Each row has a name. Each question is about the rows just above it.

retu: [  2 -10 -17  -4 -18]
dadu: [ 34 -75 -55 -56 -55]
tum: [ 3  1 -4 -1  0]
leme: [-34  99 -58  61 111]
zigo: [-2 13 -7  5 22]
Which entry of dadu is missing from [-75 -55  34 -55]? => [-56]
Which entry of tum is missing from [ 0  3 -1 -4]? => [1]
Which entry of dadu is missing from [ 34 -55 -55 -75]? => [-56]
Shuffled retu with one entry gone: [-18   2 -17 -10], missing => [-4]
retu without one entry, shuffled: [  2  -4 -10 -17]. Gone: => [-18]

leme: [ -6  75  -9  37   5  83  52   3  -3 -52   8 -31  59 -23 -25  -3  38   9
  41   3  -2  -6 -54  34 -41  -6  21 -48  45 -32  21   5 -33  -6 -30   1
 -14  17 -10  28  14  29  22   5  -9   4 -26  31  14]
zoto: [ 16   2 -15   0 -12 -14   3   4  23  -5  -4  -2  -2  -8 -18  -6  -3 -24
  -4  -1   4 -22  -7  -5  -8  -5  -6  19  -7 -25  23   5 -36 -19 -30   0
  -4  12 -14  11  15  31  23   3  -9  10 -20  31  15]
tum: [ 16   2 -15   0 -12 -14   3   4  23  -5  -4  -2  -2  -8 -18  -6  -3 -24
  -4  -1   4 -22  -7  -5  -8  -5  -6  19  -7 -25  23  10 -36 -19 -30   0
   2   9 -14 -20 -18  16   0  39 -26  19  -7   1  11]
Reb: [ -6  75  -9  37   5  83  52   3  -3 -52   8  10  59 -23 -25  -3  38   9
  41   3  -2  -6 -54  34 -41  -6  21 -48  45 -32  21   5 -33  -6 -30   1
 -14  17 -10   6  14  29  22   5  -9   4 -26  31  14]
retu: [ 16  -6  22  -1  23  32   1 -74  17 -20  33  11  -5 -40  -4  -4  11   5
 -28  -7  30  19 -16  26 -37   7  22 -56  10  -7  23   4 -36 -36 -23  -1
  16  -1 -14   0  -4  10   7  47   1  36   6  -9  11]
Shuffled retu with one entry gone: [ 30  32 -23   4 -14  -4   5  11   1   0  -1  47  23   7  -9  -4  -6  -1
 -36  26  22 -28  16  -7  11  -4  22 -37  36 -20  19   6  10 -74  11 -56
  -7  33 -16  -1 -40  10  23  -5   1 -36   7  16], missing => [17]
Which entry of leme is missing from [ 21 -48  59  75  -9 -31  41   8   4  -6  21 -41   9  83   5  14  -6 -10
  34  52  -3  37   5  22 -33 -23  -2 -26  -3   1 -54   5   3 -25  17 -30
 -32  29  31   3  -6 -14  45  38  28  14  -6  -9]? => [-52]
Which entry of leme is missing from [ 45 -48 -52  21 -26   5   5  -9 -41  -3 -33   8  -6 -32  14  14 -14   4
 -25  31   3 -54   5  -6  -2  -3  52  28   1   3   9 -31  29  17  83  41
  -9 -10  75  34  37  38 -30  22  -6  21 -23  -6]? => [59]
Which entry of retu is missing from [ -1  11 -74  23  30 -40  -6  -9   7   0 -36  36 -56  47  17   5   7 -23
 -14   4  26  -7   1  -4  16  -1   1  33  11  22 -16  -1  16  11  22 -37
 -36  10  10  19 -28  -4 -20  23  -5  32  -4  -7]? => [6]
leme without one entry, shuffled: [  9  52 -10  22   3  21  21  29  -3  14  34   1 -52  -3 -54   5  28 -41
  -6  41   8   5 -23  38 -14 -32   3   5   4 -31  75  45  -6  37  -9  17
 -48 -26 -33  -6  14  31  -9  -2 -25  83  59  -6]. Gone: => [-30]
zoto without one entry, shuffled: [ 15  -8   3  -4  -5   4 -19 -25  -4  -5 -20   0  -2  -8  31  23 -18   3
  15  -3  -6 -14  10   4 -24  -9  23  -1 -15  23  16   2 -30  -4  -7  -7
 -12 -14  -5   0  19  12  -6 -22  -2  31   5  11]. Gone: => [-36]
Shuffled tum with one entry gone: [ 19  -7   0  10  16  -2 -22   4  -2   0   0  19  -8 -25  23   4 -24  -5
   9 -14   2  16 -20 -18  -7 -30 -19  -4 -26  -1   1  -6  -6   2   3  -5
  -5  39 -15 -36  -3  -7 -12 -18  -4 -14  23  -8], missing => [11]

zoto: [ 28 -37  20   1   2 -88]
leme: [  1  -4 -26  75 -31 -23]
nefu: [-38 -37  20  50   2 -88]
Which entry of zoto is missing from [-37   1  28 -88   2]? => [20]
nefu without one entry, shuffled: [  2  50 -38 -88  20]. Gone: => [-37]
zoto without one entry, shuffled: [-88  20  28   1 -37]. Gone: => [2]
Which entry of nefu is missing from [ 20 -88   2 -37 -38]? => [50]

tego: [  2   1 -41 -22 -25 -17 -51   9 -19]
lusa: [  4   5 -42 -26 -28 -16 -49   8 -16]
zigo: [ 75  60  84  54  93   7 -33  49  97]
retu: [-46 -39 -62 -25 -59   5  23 -15 -73]
dibus: [-51 -36 -64 -29 -70  17  53 -21 -77]
Pase: [ -4   2 -62 -41 -49 -18 -48   1 -30]
leme: [ -6 -33  -2  37  37 -19 -69  34 -25]
nefu: [ 21   3 100  83  96  33  54  27  50]
zoto: [ 40  71 -22 -52 -48  15  24  -8  42]
Reb: [ 22  49 -64 -68 -73  -2 -16  -5   3]
dadu: [ 40  61 -29 -45 -38   2 -17   6  33]
Which entry of dibus is missing from [ 53 -64 -29 -70  17 -21 -51 -36]? => [-77]
Which entry of dadu is missing from [  2   6 -38 -45 -17  33 -29  40]? => [61]

tum: [-59 -23 -18 -30  20 -23 -40 -21   8 -44 -30  25  51  65  27 -28 -58 -43
 -36 -30 -25  15 -31 -21 -30 -62  19  48   7  21  23  47  33  60  22  42
  25  45 -60  48 -51 -36]
nefu: [ 20  25   8  45   4  37 -13  60   3 -24 -28 -82 -31 -53 -80 -58  15 -28
  44  57  60 -22  35  27  67  43 -81  24  69  49  -5  28  52 -34 -15 -46
 -82 -50  57  26  56  16]
Reb: [ 20  25   8  45  48  37 -13  60   3 -24 -28 -82 -31 -53  32 -58  15 -36
  44  57  60 -22  35   0  67  43 -81  24  69  49  -5  28  52 -34 -15 -46
 -82 -50  57  26 -28  16]
lusa: [-36 -62 -51 -63 -18 -51 -30 -23  33 -13 -30  39  24  45 -35 -12 -28 -29
 -65 -29 -28  49 -59 -62 -36 -37  37  25 -11   6  44 -38  15  52  51  67
  34  68 -61  25 -19  -7]
dibus: [ -2  51  61  14  31  16  29 -47 -55   9  58  41  26  20  46  55  -8  49
  17 -39 -40 -50  26  27   5 -62 -28  54  44  29 -15  49  43  30 -19 -14
 -12 -13 -12  53 -57 -52]
dadu: [-36 -62 -51  26 -18 -51 -30 -23  33 -13 -30  39  24  45  37 -12 -28 -29
 -65 -29 -28  49 -59 -62 -36 -37  37  25 -11   6  44  25  15  52  51  67
  34  68 -61  25 -19  -7]
retu: [ 18 -72 -70 -45 -50 -42  -9  19  64  17 -35 -14 -47 -30 -23 -25  30 -20
 -39  23  23  68 -44 -64  16  34 -11   3   9  20  60  13  22   1  59  35
 -25  31   4   9  15  52]
zigo: [ 13  12  -4  40  -3  32 -26  64  14 -28 -43 -84 -28 -45 -87 -70   9 -40
  38  63  62  -7  26  18  72  38 -87  33  79  60   9  38  64 -25  -4 -35
 -88 -40  55  34 -35  19]
zoto: [ -1 -95 -83 -85 -47 -68 -15  -3  72  10 -33  22 -26   1  14 -15  12 -20
 -80  -4  -2  87 -74 -93 -16  10 -69   2 -10  14  73   8  10  24  86  77
  10  71 -33   6   5  46]
Which entry of lusa is missing from [ 34 -63 -19  68  45 -61  25 -18 -65  67  24  51 -62 -36 -35 -23 -30 -29
  44 -36  37  -7  49 -12 -28 -11 -29   6 -51 -51 -38 -28  15  39 -30  33
 -37  25 -13 -62  52]? => [-59]
zoto without one entry, shuffled: [ 12 -93  24 -15 -15  -2   6  71   1 -85 -20   8  87 -83 -80  10 -10  10
  -1  14  86 -47   2  -4  72  14  22  -3   5  73  77 -33 -69 -74  10  46
 -95 -16 -26 -33  10]. Gone: => [-68]
dibus without one entry, shuffled: [-13 -15  26 -39 -47  41  31  44  17   9  20 -28  46 -14  49  54 -19  55
  30  26  53 -52  29 -12  61 -62  29 -50  -2  16  58  14  43 -57  49  -8
   5 -12 -55  27 -40]. Gone: => [51]
tum without one entry, shuffled: [-23  48  25 -62 -59 -30   7  65   8 -44 -36 -43  22 -51 -21  20 -30  47
  25  21  33  60 -40 -30 -31 -18 -30 -58 -23 -28  19 -21 -60 -36  15  48
  23  42  51  27 -25]. Gone: => [45]

retu: [ 54  -4  20  -1  -9 -22   7   6  -4 -36   8   6  19   7  -8 -28  12   3
  15   7  17 -17  29  -8  31   1   6   5  12  14 -43  19  -8 -33  20  16
  -2]
nefu: [ 82 -26  -2   3 -15  23   0  -2 -14 -33 -37  40 -61  10  -9  -3   8  -7
  -2   2  19  30  28  47  58  -3  41  -8 -12  10  14   2  18  47   4   2
   8]
Reb: [ -61  -35  -23  -18   28  -12  -45    3  -17  -78  -30  -28   10   12
   20    0  -35   85   33  -10   -5  -14   43   -9    5   28 -110   -5
  -10   23    0  -27    4   -8   52   -8  -36]
nefu without one entry, shuffled: [  2  -3  47  30   0 -15  -2 -33   3  19   4  -2  -3   2 -61  10 -12  47
 -14  82  -2  23  58  40   2   8  41  28 -26  -8 -37  -7  -9  14  10   8]. Gone: => [18]
Which entry of Reb is missing from [ -27 -110  -35  -35  -78    5   10   28  -18    3   -8   -5  -14  -10
   85    0   -9  -17   43  -10   33  -28  -45  -61   52    0   12    4
  -12  -30  -23   23   -8   20   -5   28]? => [-36]
Shuffled Reb with one entry gone: [  43    0   12  -35  -28   33  -10   10    5  -17  -78    3   23   85
  -23   -8  -12  -36 -110  -14  -35   20   28  -61   28   -5   -9  -10
  -27    0   -5  -18   -8  -30  -45    4], missing => [52]
nefu without one entry, shuffled: [ 47  -2  28  82   2  -7 -15   2  58  10 -61 -33  14 -14   8   8  18 -12
  40  30  41  10  -3  -3 -37 -26   2  -2  -8  23  47   3  -9   4  19  -2]. Gone: => [0]
Shuffled nefu with one entry gone: [ -2  -3  14 -26 -37  -8   3  -3   2  19  -9  40 -61  41  28  -2  -2   4
  -7   8  82   2  47  30 -15  18   2  10 -33  23  10  47   0  58   8 -12], missing => [-14]

